Here are some points, one per row:
5;22;28;9;17;10;45;-5;9;14;44;-8;-5;-36;-11;-6;-58;-29;-21;0;39;-32;28;18;-39;-21;-33;2;-30;53;-3;-17;-23;-1;17;34;11;20;-8;-46;14;13;3;25;-32;-70;-51;33
13;-26;5;-10;8;32;-14;2;14;-25;-40;44;-28;-26;58;-32;-22;-5;19;18;-12;0;-64;9;-19;-39;-2;53;78;44;23;4;-69;21;28;-82;-53;21;-25;24;49;3;-81;19;24;-13;-46;-1
13;-2;-61;37;-32;-49;-1;25;25;5;-14;-39;34;50;31;-69;8;30;-3;-9;3;-34;0;39;19;-37;7;-1;-8;-53;53;-34;15;9;-61;12;47;-44;6;112;-49;16;-39;-77;3;45;-1;-55
38;-1;-44;32;-10;24;24;-28;28;8;-27;-31;38;37;41;-76;18;41;22;18;-8;-28;-31;34;-6;-2;39;76;-14;-72;14;-52;-20;26;-38;16;-48;-21;79;-35;103;2;-55;34;-59;67;5;89
-25;-9;-12;-47;-28;-28;-15;-94;8;23;22;-78;22;27;-9;-11;78;-40;23;12;-8;-59;-4;-34;55;50;53;-23;-25;9;-27;-1;-105;-32;31;-14;40;28;17;-6;-2;-6;38;41;21;38;10;-9
9;52;-8;-50;41;-7;1;-25;23;8;-19;-45;-2;-18;-33;35;16;-1;30;4;8;53;35;-35;6;39;-51;20;-7;82;-10;25;71;-16;-8;11;40;-30;12;0;-3;-64;-40;45;0;-25;-14;-35
33;-24;-7;65;9;-7;30;5;-43;28;15;-24;5;45;-9;16;-5;26;13;9;-27;-63;-49;12;-3;10;48;7;-55;-51;22;11;-10;8;-15;83;46;-79;14;-20;47;58;-52;-4;3;2;10;-61
-14;71;26;-32;-9;-22;33;13;-10;-39;48;-4;4;-16;-51;54;-17;-14;-37;-23;8;-22;-52;-10;12;29;1;40;-28;21;53;48;38;46;-30;-40;-55;-7;-37;-48;-11;-8;-36;-68;59;-8;-10;38
-4;5;-23;-81;20;34;-7;-30;-29;14;-13;-2;25;26;-4;12;21;-43;67;13;-29;6;4;-43;15;17;18;-32;22;57;50;-19;55;-45;-98;36;77;45;-5;18;-5;78;24;-127;-7;37;-27;-28
-14;-28;-19;8;-56;5;-25;15;24;-1;-13;0;-12;-25;-34;-1;-56;-39;-34;-9;17;35;-7;2;-21;-26;15;36;18;16;26;9;31;38;22;-71;20;48;-77;-16;2;-54;-48;25;24;-30;-55;56
34;50;17;-36;58;16;10;-21;14;9;-13;26;-9;12;-14;25;-24;-8;16;-20;24;30;34;-7;-6;8;-28;45;-45;-11;-53;40;-28;45;20;-13;25;-31;-39;-25;-33;14;50;-26;65;29;24;1
20;-29;6;6;-1;-12;21;57;-10;-3;-46;35;-28;1;54;-31;-8;14;-32;7;-32;-15;-34;-8;-55;-13;27;-11;43;-26;11;4;12;-21;-35;-24;-18;70;66;97;6;-59;10;56;19;-10;37;-15
-72;-20;-6;48;-30;29;25;1;27;2;32;51;-20;-17;37;-20;13;-29;-4;-22;-11;-34;-94;-42;30;25;48;-30;52;-41;-38;3;89;14;-53;49;28;4;-29;-14;-49;45;-6;-67;29;70;-52;-7
18;30;-78;-50;-23;25;1;37;11;33;-25;-22;0;23;18;-40;7;18;-29;8;48;25;-58;52;24;17;42;6;6;84;99;54;-68;-16;5;-50;-16;30;-31;-73;-28;4;-23;-38;56;-52;6;50
16;-26;-15;-28;-38;46;25;34;-27;13;-22;72;37;-13;0;-19;-19;50;-30;-12;-6;-25;-71;25;-1;-32;-2;-7;35;-31;-27;-7;14;-41;36;-27;-11;41;0;71;20;-45;30;8;-12;-20;0;-51
26;28;43;42;-5;-4;-4;30;31;23;57;7;14;33;-29;15;-48;30;22;-5;-17;29;-15;-41;-42;8;-52;13;-10;19;-42;-50;9;-7;26;10;-27;-14;11;-28;-1;16;-7;41;33;8;27;30
-3;9;11;18;28;15;-22;8;-4;-17;32;40;-27;-68;-34;38;-9;-10;-21;-26;-15;26;44;3;-54;42;-43;-59;-32;44;10;10;1;-9;12;-25;-5;-46;3;1;-11;-29;12;54;-35;13;4;-6
-30;29;9;-16;54;28;-13;9;-11;34;-1;-40;-11;-6;-55;19;2;-11;-3;0;21;23;43;42;6;52;-6;-1;-34;21;-90;24;12;57;-11;-11;-15;-28;10;-6;12;26;-36;32;6;9;30;-46
-70;-94;-1;-27;17;23;-11;-46;-34;-44;-7;57;20;-55;69;-10;26;10;-13;-46;-34;30;-38;12;28;-42;50;-23;1;13;46;-16;-57;-56;-5;13;-20;30;34;15;-8;-44;64;22;-8;-38;42;18
2;-1;71;9;11;-4;-12;25;-51;26;-19;20;-50;-16;-41;36;13;-15;7;14;-2;9;48;-26;-8;-21;-49;-15;-17;14;-19;5;-61;-19;44;36;7;-41;9;-15;-13;4;10;15;-7;0;26;49
-26;-27;3;49;-30;-70;-15;-39;-15;-19;19;11;-16;-7;-5;33;14;49;-5;7;58;12;73;-12;26;8;-16;19;7;13;-30;4;-25;-24;-6;12;20;-10;8;11;46;83;43;-62;-29;17;9;19
8;7;26;65;9;-56;5;-18;-30;-12;0;-4;31;-1;-24;23;29;-18;58;-19;0;-33;45;14;9;41;-7;8;29;-30;-47;-15;-80;-14;63;-36;-19;42;1;-10;-18;17;57;57;-53;-65;53;31
38;-30;-31;37;35;14;-15;50;56;23;-16;-7;6;-27;-27;7;13;5;-5;62;42;7;8;16;-45;-47;-33;-61;-31;-54;-11;29;53;26;-7;-22;-50;-13;-13;32;4;-35;60;-44;-6;-56;23;21
40;-27;-31;27;14;-3;8;-20;7;11;-20;14;8;45;25;-24;17;72;9;2;-44;-22;33;43;14;-61;13;2;95;-41;101;-109;20;-5;-43;27;60;-47;-30;72;38;-10;-92;42;10;11;-46;-42
-2;17;-9;5;5;-22;-6;-4;11;-43;1;-14;12;44;-17;15;-17;-4;-39;-19;15;-19;35;-22;23;-18;-51;-41;-39;11;-26;-10;-45;-1;51;30;2;-11;-16;-17;4;13;60;57;-26;-6;59;10
-48;-39;26;16;-8;-36;-80;10;-15;-60;-16;19;-1;-7;59;-73;32;-61;-32;-16;-1;-16;2;-42;-3;6;13;-4;18;23;13;-4;32;3;17;29;9;-7;-36;-29;-16;-61;26;-8;-23;-62;-15;-2
8;22;44;-34;-13;-43;3;0;-37;-17;17;-34;1;45;-4;30;-7;22;-21;3;36;-20;10;-43;55;32;19;-24;4;-55;12;24;48;-5;41;-34;-53;44;63;-75;-108;42;17;6;-31;126;-51;-17
-32;53;4;-28;8;14;24;29;5;45;13;-38;10;-38;-3;29;9;-1;29;31;-25;65;52;-17;1;4;-5;9;-76;-35;-19;14;43;31;25;16;-9;-33;-4;-8;-16;24;6;17;-6;1;-7;8
1;-17;0;-8;-36;17;13;12;14;-63;-6;27;-24;-11;7;-29;-52;20;1;14;-37;62;-12;38;-19;-16;-10;-30;78;-41;-64;-24;-9;6;38;23;-52;14;8;70;6;-38;-1;-27;-40;-70;21;13
18;3;26;-27;-16;30;-29;-31;8;24;17;-34;-32;-2;6;56;24;-59;15;2;-14;11;35;23;-3;-15;-6;22;-35;16;-25;50;58;-21;-68;12;17;24;9;-53;20;-7;5;-43;21;53;-10;-92
Along one direction, these points spread out more than along any other. For each point below, how far along it does it lie, from 0 to 99? 50 is the average, and the first point above lies past it. One standard deviation of the points above along it is 16.
16;-26;-15;-28;-38;46;25;34;-27;13;-22;72;37;-13;0;-19;-19;50;-30;-12;-6;-25;-71;25;-1;-32;-2;-7;35;-31;-27;-7;14;-41;36;-27;-11;41;0;71;20;-45;30;8;-12;-20;0;-51 30
-3;9;11;18;28;15;-22;8;-4;-17;32;40;-27;-68;-34;38;-9;-10;-21;-26;-15;26;44;3;-54;42;-43;-59;-32;44;10;10;1;-9;12;-25;-5;-46;3;1;-11;-29;12;54;-35;13;4;-6 65
38;-1;-44;32;-10;24;24;-28;28;8;-27;-31;38;37;41;-76;18;41;22;18;-8;-28;-31;34;-6;-2;39;76;-14;-72;14;-52;-20;26;-38;16;-48;-21;79;-35;103;2;-55;34;-59;67;5;89 29
2;-1;71;9;11;-4;-12;25;-51;26;-19;20;-50;-16;-41;36;13;-15;7;14;-2;9;48;-26;-8;-21;-49;-15;-17;14;-19;5;-61;-19;44;36;7;-41;9;-15;-13;4;10;15;-7;0;26;49 67
8;7;26;65;9;-56;5;-18;-30;-12;0;-4;31;-1;-24;23;29;-18;58;-19;0;-33;45;14;9;41;-7;8;29;-30;-47;-15;-80;-14;63;-36;-19;42;1;-10;-18;17;57;57;-53;-65;53;31 62
-26;-27;3;49;-30;-70;-15;-39;-15;-19;19;11;-16;-7;-5;33;14;49;-5;7;58;12;73;-12;26;8;-16;19;7;13;-30;4;-25;-24;-6;12;20;-10;8;11;46;83;43;-62;-29;17;9;19 58
13;-2;-61;37;-32;-49;-1;25;25;5;-14;-39;34;50;31;-69;8;30;-3;-9;3;-34;0;39;19;-37;7;-1;-8;-53;53;-34;15;9;-61;12;47;-44;6;112;-49;16;-39;-77;3;45;-1;-55 24
38;-30;-31;37;35;14;-15;50;56;23;-16;-7;6;-27;-27;7;13;5;-5;62;42;7;8;16;-45;-47;-33;-61;-31;-54;-11;29;53;26;-7;-22;-50;-13;-13;32;4;-35;60;-44;-6;-56;23;21 50
-14;71;26;-32;-9;-22;33;13;-10;-39;48;-4;4;-16;-51;54;-17;-14;-37;-23;8;-22;-52;-10;12;29;1;40;-28;21;53;48;38;46;-30;-40;-55;-7;-37;-48;-11;-8;-36;-68;59;-8;-10;38 62
13;-26;5;-10;8;32;-14;2;14;-25;-40;44;-28;-26;58;-32;-22;-5;19;18;-12;0;-64;9;-19;-39;-2;53;78;44;23;4;-69;21;28;-82;-53;21;-25;24;49;3;-81;19;24;-13;-46;-1 30
